A state moves one step at a time under one of 3 hidden systems, and each row is a state written as 48 numbers. Each run below is a few steps of one system.
(in the rows, 128 means zero)
seq 1, M, 6 rows:
[[126 119 145 150 110 133 100 141 132 173  89  99 134 144 158 143 115  97
  136 154 110 130 140 130 131 147 132 164 149 106 132 118 108 108 158 133
   93  97 160 141 148 120  87 146 148 140 130 154]
 [137 105 147 153 126 114 105 153 132 159  99 116 126 136 133 119 125 126
  137 146 101 119 121 116 112 137 123 173 142 104 130 115 119 127 179 121
   85  96 149 128 113 129  97 140 138 123 120 143]
 [147 106 147 149 130 104 112 153 129 137 115 140 119 138 103 100 138 145
  138 140 106 109 106 111 103 117 119 165 132 102 124 118 136 139 172 116
   99 114 130 107  92 141 132 125 129 114 116 123]
 [146 117 134 134 137 121 126 138 123 124 134 151 110 129  93  96 143 155
  137 136 117 106 102 102 102 102 114 145 117 117 123 122 146 130 160 114
  123 134 114  96  87 151 160 119 120 109 124 110]
 [138 133 114 122 133 137 137 122 113 118 147 153 112 121  89 103 144 150
  132 129 130 115 119 103 118  97 125 122 124 139 119 123 151 121 135 115
  153 155 106  93 102 153 172 120 121 113 138 105]
 [124 136 111 117 125 148 143 108 111 114 141 144 113 121 107 116 135 137
  132 125 141 134 129 104 134  92 130 110 130 151 118 129 145 114 114 121
  166 157 104 109 121 147 161 128 126 129 144 106]]
seq 2, W (6 x 48):
[[166 137 124  68 161 125 164 144 143  80 180 167  85 149  62 101 160 154
  102 100 172 110  88  78 116  93 118  90 119 132 143 126 169 132 137  96
  186 197  69 110  85 163 208  95 101 117 134  63]
 [122 153  80  90 125 171 164 128 123 140 167 157  95 141  81 101 169 153
  151 131 167 132 105  77 133  89 146  95 130 170 128 142 179 124 100  99
  224 185 106  95 104 180 224 107 131 117 175  88]
 [ 88 158  71 123  98 200 146 108 112 188 141 136 110 138 115 108 151 130
  181 165 149 143 131  85 144  97 156 126 155 189 113 138 165 106 100 113
  211 163 141  91 131 186 195 125 161 119 195 127]
 [ 81 152  84 163  94 201 117 108 110 209 118 115 119 123 144 121 133 106
  196 182 130 143 153  96 146 105 154 157 168 176 106 128 137  93 128 126
  155 123 157  90 142 175 149 149 170 126 185 159]
 [ 97 140 110 186 100 180  93 110 112 201 100 109 134 113 160 130 126 100
  183 177 103 125 156 114 132 123 137 181 164 141 108 115 116  90 162 139
  100  89 170  94 144 154 113 152 163 124 156 176]
 [120 129 140 185 115 131  86 117 111 175 100 118 142 108 151 135 123 112
  160 159  84  98 138 140 108 132 123 191 133 102 109 107 106 108 171 153
   62  82 162 102 138 124  95 144 141 117 123 177]]
seq 3, K, 6 rows:
[[171  63 176 161 146  43 114 160 121  81 108 147 145 128  72  87 117 186
  108 112  71 116 101 135  83 115  98 165  88  90 119 128 124 176 171 116
   64 101 114 114  65 106 100 122 109 109  70 122]
 [157 100 173 138 144  59 115 143  96  80 126 158 171 132  98 123 150 178
  117 111  69  78  94 183  80 137 115 141  39  57 124 128 141 167 122 157
   74 105 120 119 117  87 142 108  95 104  82 139]
 [131 148 157 109 136 103 130 120  89  97 146 161 169 127 126 168 172 153
  130 110  94  59  99 206  88 149 129 106  31  53 124 131 150 138  79 184
  106 124 127 128 162  83 172  95  88 111 105 146]
 [119 186 133  90 131 152 137 106  92 121 157 157 155 120 152 184 175 117
  138 113 135  65 109 182 117 142 141  90  62  75 130 120 148 105  67 183
  147 146 128 130 190 105 189 100  93 120 132 145]
 [106 192 104  99 128 198 139  93 109 138 159 139 123 116 155 173 157  92
  138 126 167  93 141 141 137 125 146  86 124 119 125 113 139  75  90 162
  167 161 119 121 187 137 179 112 119 131 158 133]
 [104 183  94 117 126 203 135  90 124 153 145 125 101 113 147 155 126  85
  140 137 174 131 156 101 152 108 141 106 169 164 117 118 126  73 118 134
  170 159 115 117 167 157 149 140 141 140 169 126]]
seq 4, W:
[[108 206 123 162 142 213  93  89 115 188 159 144 123  93 177 173 175  69
  183 159 131  37 135 135 103 132 130 157 146  80 112  74 116  57 167 183
   73  98 153  73 171 148 153 127 132 101 158 173]
 [107 189 138 178 151 172  96  75  79 138 151 157 152  69 161 162 157 101
  169 140  95  42 140 162  91 114 119 154 104  89  89  95 105  85 142 198
   58  89 129  73 160 120 124 131 110 108 114 179]
 [114 149 140 184 146 120 106  80  51  90 132 160 165  68 139 140 135 142
  148 124  69  74 145 170  91 100 113 141  67 103  84 121 112 118 117 193
   68  95 114  82 145  98 111 140  99 116  90 166]
 [121 102 142 172 122  82 120 100  53  64 110 155 174  82 110 120 111 179
  126 115  64 127 143 175 104  96 113 130  57 120  90 146 121 144  86 166
   97 110 105 110 129  84 107 147 102 130  79 146]
 [125  69 143 142 105  61 136 126  76  69  93 134 170 116  96 105  95 190
  109 112  78 174 137 160 128 102 126 118  63 138 108 166 128 175  69 132
  135 128 112 149 121  88 101 144 113 145  82 132]
 [132  60 140 111 102  66 145 161 112  89  81 109 154 151 105 102  94 179
   95 113 102 201 131 138 144 127 135 112  93 149 136 171 139 178  76 106
  168 135 125 179 112 101 101 144 127 159  98 112]]
seq 5, K, 6 rows:
[[159 113 135 114 161 131 131 141 180 114 128 113  59 141 104 103  95 108
   78 119 173 166 134  50 140  99 103 139 215 162 143 110 108 106 211  61
  135 161  93 138  73 163  94 143 138 146 130  77]
 [172  99 155 149 164  86 111 139 155  90 120 129  82 109  95  88  95 134
   93 112 127 140 132  78 113  94  93 154 178 133 127 104  98 120 218  83
   81 131  94 109  63 141  73 148 124 128  90  98]
 [164 103 167 170 152  71 103 134 120  94 113 145 125 104 103 104 117 151
  112 120  87 104 122 129  91 110  94 168 120  98 113 109 104 139 190 126
   55 103 111 103  82 113  83 140 113 112  79 130]
 [143 118 164 167 138  86 104 131  99 114 117 149 159 113 118 130 139 154
  136 126  71  76 109 169  85 133 109 162  77  71 112 114 124 138 147 160
   58  92 133 107 122  97 117 124 110 113  98 150]
 [126 135 145 135 121 114 112 131  96 139 129 146 168 126 129 151 164 144
  156 135  90  66 103 183  97 148 134 143  57  66 118 121 143 140 105 176
   96 107 155 111 151 102 166 107 115 108 118 161]
 [114 157 127 109 109 149 129 126  99 154 145 146 156 135 140 153 174 132
  166 140 118  73 103 170 110 146 152 115  68  80 129 125 158 121  82 169
  147 124 151 111 168 119 196 101 111 110 144 149]]
seq 6, M:
[[ 73 167  79 130  94 208 136  93  98 184 134 124 134 119 151 142 145 108
  178 161 147 134 152 119 152 111 162 112 138 170 113 134 145  91  76 147
  187 141 148 105 174 161 179 135 155 134 181 155]
 [ 78 138  92 159  90 189 116  96 102 180  95  98 138 109 171 137 107  99
  167 168 128 171 181 117 162 113 154 141 170 178 112 137 114  86 111 140
  150 118 157 126 170 144 104 164 165 152 160 161]
 [103 111 121 181 102 144 101 109 113 158  78  91 133 110 164 129  80 105
  137 156 106 168 177 120 151 118 124 165 174 158 111 127  89 104 146 131
  101  96 148 136 142 124  51 177 160 152 127 158]
 [141  97 156 179 130  98 102 122 126 119  88 110 130 109 136 120  81 124
  106 127  99 146 157 123 123 112 104 164 153 124 113 120  86 124 174 123
   69 101 133 135 116 109  47 160 134 143  91 145]
 [166 107 171 149 159  78 112 137 137  94 119 137 117 112 108 116 114 140
   95 108 107 113 122 120 100 113 100 151 131  99 123 109 104 132 185 121
   67 122 107 123  92 114  85 133 110 128  79 118]
 [171 132 163 116 168  94 129 142 139  87 148 151 102 128  90 117 140 142
   98 101 129  88  97 119  92 111 101 127 115  87 136 106 128 130 176 117
  101 146  94 112  92 131 138 112  95 113  96 100]]

Name the system that made each run.
seq 7, 4 rows:
[[115 133 126 110 105 110 147 119  75 105 136 154 175 126 111 141 160 169
  147 116  96 107 117 183 113 127 148  94  37 101 117 154 164 152  42 167
  162 143 136 129 156 101 185 106 107 118 125 141]
 [107 153 112  92 113 145 150 111  89 114 141 143 151 125 135 158 150 138
  131 116 137 123 131 166 141 125 151  76  72 122 126 147 152 122  47 165
  184 162 120 146 176 109 176 116 110 138 140 130]
 [108 162 106  90 123 167 144 104 115 121 133 120 127 125 147 160 129 102
  113 118 165 141 151 136 160 121 145  78 130 146 134 137 136  92  78 146
  185 168 111 152 179 125 144 130 126 157 149 122]
 [116 154 114 109 122 169 137 108 135 133 124 108 102 125 155 156 104  87
  105 122 167 162 162 102 164 116 130 101 173 159 132 124 118  83 123 123
  162 160 104 151 163 136 111 146 138 165 146 118]]
 -> K
seq 8 (4 x 48):
[[164 131 167  64 147 123 132 160 191 127 116  89  86 174 157 175 108  68
   50  99 187 146 128 112 149 166 124 106 182  90 178 112 109  94 173  99
  133 158 112 210 154 120  86 126 123 169 124 100]
 [178 145 169  88 175 127 120 151 195 123 133 105  68 152 142 155 123  65
   63 101 179 110 120  89 129 149 102 125 193  82 165  88 103  79 225  95
   95 151 100 160 118 138  96 126 120 141 119  90]
 [177 154 166 124 184 128 104 140 176 124 149 132  71 124 125 133 136  89
   95 116 158  74 114  87 101 119 100 147 178  79 144  79 102  84 244 106
   63 133 104 107 101 145 109 122 113 119 107 102]
 [156 154 152 163 173 130  99 125 140 130 149 156  94 103 115 124 148 115
  132 131 124  54 109 106  79 117  99 167 145  87 115  82 113  97 222 130
   56 115 114  73  92 142 128 123 111  94 115 125]]
 -> K
seq 9 (4 x 48):
[[112  85 106 137  94 135 126 139 127 151  86  96 121 140 126  94  87 135
  136 151 129 203 158  95 161 111 138 139 166 185 125 148 128 136 120  92
  167 133 146 150 114 145  98 160 163 153 139 128]
 [122  75 132 143 105  94 125 134 106 107  85 111 139 131 117 101  85 155
  112 132 102 193 149 120 146 108 121 137 134 163 117 158 120 151 116 108
  140 123 127 152 110 118  79 161 141 153 106 129]
 [143  91 149 147 122  77 126 127 100  82 106 137 146 113 110 120  98 169
   99 109  95 150 135 142 119 109 116 125 100 128 111 147 119 152 107 133
  120 126 106 141 118 100  93 141 113 144  84 132]
 [150 125 154 127 145  90 128 118 103  74 136 152 140 108 108 135 127 150
   98 101 107 104 122 158 109 114 110 118  81  99 116 127 124 137 115 150
  107 137  98 133 127  96 125 124  95 131  89 122]]
 -> M
seq 10, 4 rows:
[[174 118 178  46 148  75 158 161 143  62 134 129 131 164 116 170 135 127
   46  67 154 117  98 162 129 155 123  71  80  71 171 127 136 137  97 126
  148 177  87 204 154  82 137  97  81 160  87  90]
 [167 170 170  57 184 116 145 124 152  66 167 137 104 136 142 188 138  84
   46  69 180  83 118 150 121 144 112  66 119  71 159  95 116  97 139 141
  122 172  73 173 160  94 126 103  77 146  87  94]
 [155 205 153 100 193 156 122  92 147  91 164 140  88 103 160 186 132  60
   77  89 181  68 140 132 120 130 101  96 149  85 138  81  98  58 182 151
   89 163  83 129 161 117 110 119  93 135 105 107]
 [138 202 137 149 175 183 103  87 135 131 156 134  88  85 169 171 132  58
  118 129 163  67 154 114 119 122 107 133 175 106 120  72  88  48 202 151
   69 136 104  93 152 134 107 138 117 123 124 129]]
 -> K
seq 11:
[[135 137 100 100 135 152 153 134 133 129 157 153  88 137  74  88 153 151
  137 130 162 133 105  64 121  88 132 112 143 167 128 134 166 127 139  88
  192 178  96  95  82 181 199 112 132 116 158  85]
 [111 126  90  99 113 155 164 125 119 126 134 135 106 135  93 105 123 145
  131 133 158 172 137  84 153  87 146  99 141 194 125 152 158 123  89  94
  216 182 105 130 113 166 173 132 142 145 160  96]
 [101 116  96 112 103 143 152 113 103 111 106 111 131 131 121 122  95 140
  118 125 140 198 163 113 163 103 143  95 135 195 123 163 139 122  72 114
  198 162 114 152 144 129 127 150 147 163 141 115]
 [112 106 121 123 103 118 136 110  96 102  87 108 153 119 141 140  87 134
  106 115 119 184 168 149 157 120 134 101 117 156 120 154 114 127  75 137
  157 142 122 173 161  96  90 155 132 169 115 137]]
 -> M
seq 12 (4 x 48):
[[ 93 173  90 165 120 188 120  91  73 166 164 178 145  98 110 110 190 151
  219 169  98  57 113 126  94  96 145 145  85 131  92 123 168 116 106 171
  136 114 145  36 131 165 217 107 129  77 160 162]
 [ 80 143  91 179  86 171 117  89  49 168 123 156 180  94 135 120 156 159
  213 169  78  99 135 152 117 101 157 145  72 146  83 141 148 131  63 181
  134  95 162  68 155 137 170 133 141 107 143 190]
 [ 78 116 112 188  75 133 111 102  52 151  82 124 194  98 151 127 120 158
  183 157  58 141 161 173 128 115 155 153  82 142  88 154 127 137  64 176
  119  88 167 114 167 106 111 151 146 135 120 193]
 [104  91 140 180  87 100 104 115  82 135  61 102 187 116 157 140  89 146
  138 143  67 164 162 179 136 135 132 157  93 128 104 155 106 142  88 160
   99  86 163 150 156  86  65 163 141 151 102 181]]
 -> W
seq 13 (4 x 48):
[[135 148 107  94 141 162 153 122 141 120 162 149  84 131  97 116 140 127
  117 118 176 128 120  78 136  93 129  99 155 154 133 121 149 103 136 104
  181 183  89 109 108 170 178 117 126 123 152  89]
 [137 139 113 136 145 146 138  95 121  95 143 147  89  98  93 104 106 132
  109 116 148 143 148  81 132  70 110 115 157 169 110 122 122 100 153 108
  140 168  78  96 102 150 128 142 127 130 128  95]
 [130 122 121 167 139 125 120  92 102  94 118 131 114  87 109 111  89 135
  114 122 115 147 163 105 127  77 105 136 145 164  98 124 102 111 150 126
  111 135  99 103 107 127  84 155 128 141 109 123]
 [125 108 135 175 116 103 111 104 100 116  93 124 142 103 131 124  89 138
  119 131  91 146 158 141 125 102 115 152 126 136 101 127 101 127 131 138
   94 107 130 123 125 105  72 161 134 138 103 151]]
 -> K
seq 14:
[[158 112 185 148 131  88  94 160 146 151 107 122 154 143 156 160 147 109
  119 131  99  73 100 173  95 184 113 168 110  30 146  98 104 124 176 155
   37  82 154 145 150  96  92 116 115 120 102 163]
 [160 129 166 136 147 111 102 167 155 165 138 143 127 152 121 133 177 123
  146 146 106  44  75 141  76 163 113 176 109  39 146  96 138 130 196 134
   58  95 153 106 110 133 153  95 116  87 123 139]
 [149 137 135 125 138 139 114 154 142 173 149 157 105 149  97 105 185 133
  172 152 119  57  80 102  86 132 128 168 121  81 137 106 165 130 190 116
  108 115 152  73  89 164 201  98 129  73 150 120]
 [121 144  99 128 120 162 130 141 134 177 153 153  99 143  86  88 169 149
  185 164 137 101  97  75 109 102 141 151 137 144 123 123 169 126 157 106
  165 144 139  72  91 186 212 109 147  92 174 112]]
 -> M
seq 15 (4 x 48):
[[ 91  92 109 123  68 135 129 135 102 160  69  91 165 146 157 137 100 132
  147 150 112 193 162 146 165 141 163 126 122 155 133 161 134 132  64 129
  172 121 171 173 171 119 110 153 157 163 145 156]
 [104  96 139 164  83 103 109 128  92 147  68  98 177 135 151 134 100 139
  142 148  74 167 153 166 138 136 142 152  99 132 117 153 116 146  88 151
  115  94 170 161 156  94  77 156 144 150 114 175]
 [125 104 152 176 113  91 102 121  92 130  92 129 164 110 135 133 117 147
  134 134  71 113 133 170 108 128 113 161  93  94 110 127 113 135 122 158
   71  89 144 126 141  93  92 141 126 129  97 166]
 [142 138 155 165 147 106 103 118 104 118 131 152 144 103 120 135 138 140
  136 129  85  69 114 153  84 124 108 158  95  79 107 107 116 126 158 160
   60 101 127  98 125 113 122 125 108 106  99 150]]
 -> M
seq 16, 4 rows:
[[119 105 130 162 118 105 121  98  94  95  92 116 142  99 134 125  79 135
  105 118 105 169 166 141 144 101 116 130 131 155  99 141  98 124 109 136
  119 126 115 138 135 103  68 164 131 158  99 140]
 [149 125 150 144 145  92 121 107 107  78 112 129 139  99 127 140  97 131
   88 100 111 128 148 145 122 110 108 122 113 116 112 123  98 118 136 144
   90 130 101 139 135  97  75 143 109 147  82 131]
 [157 144 163 120 163  99 119 124 126  85 135 142 121 113 126 153 128 119
   87  93 127  90 124 147 105 128 107 115 109  83 127 106 111 113 151 147
   87 134 100 141 136  98 106 125  99 133  87 120]
 [157 152 161 103 157 123 127 133 140 109 151 147 113 131 127 156 149 109
   97 106 146  72 108 138 107 139 113 116 120  71 147  99 127 106 156 139
  104 143 105 136 141 117 139 107  97 121 110 115]]
 -> M
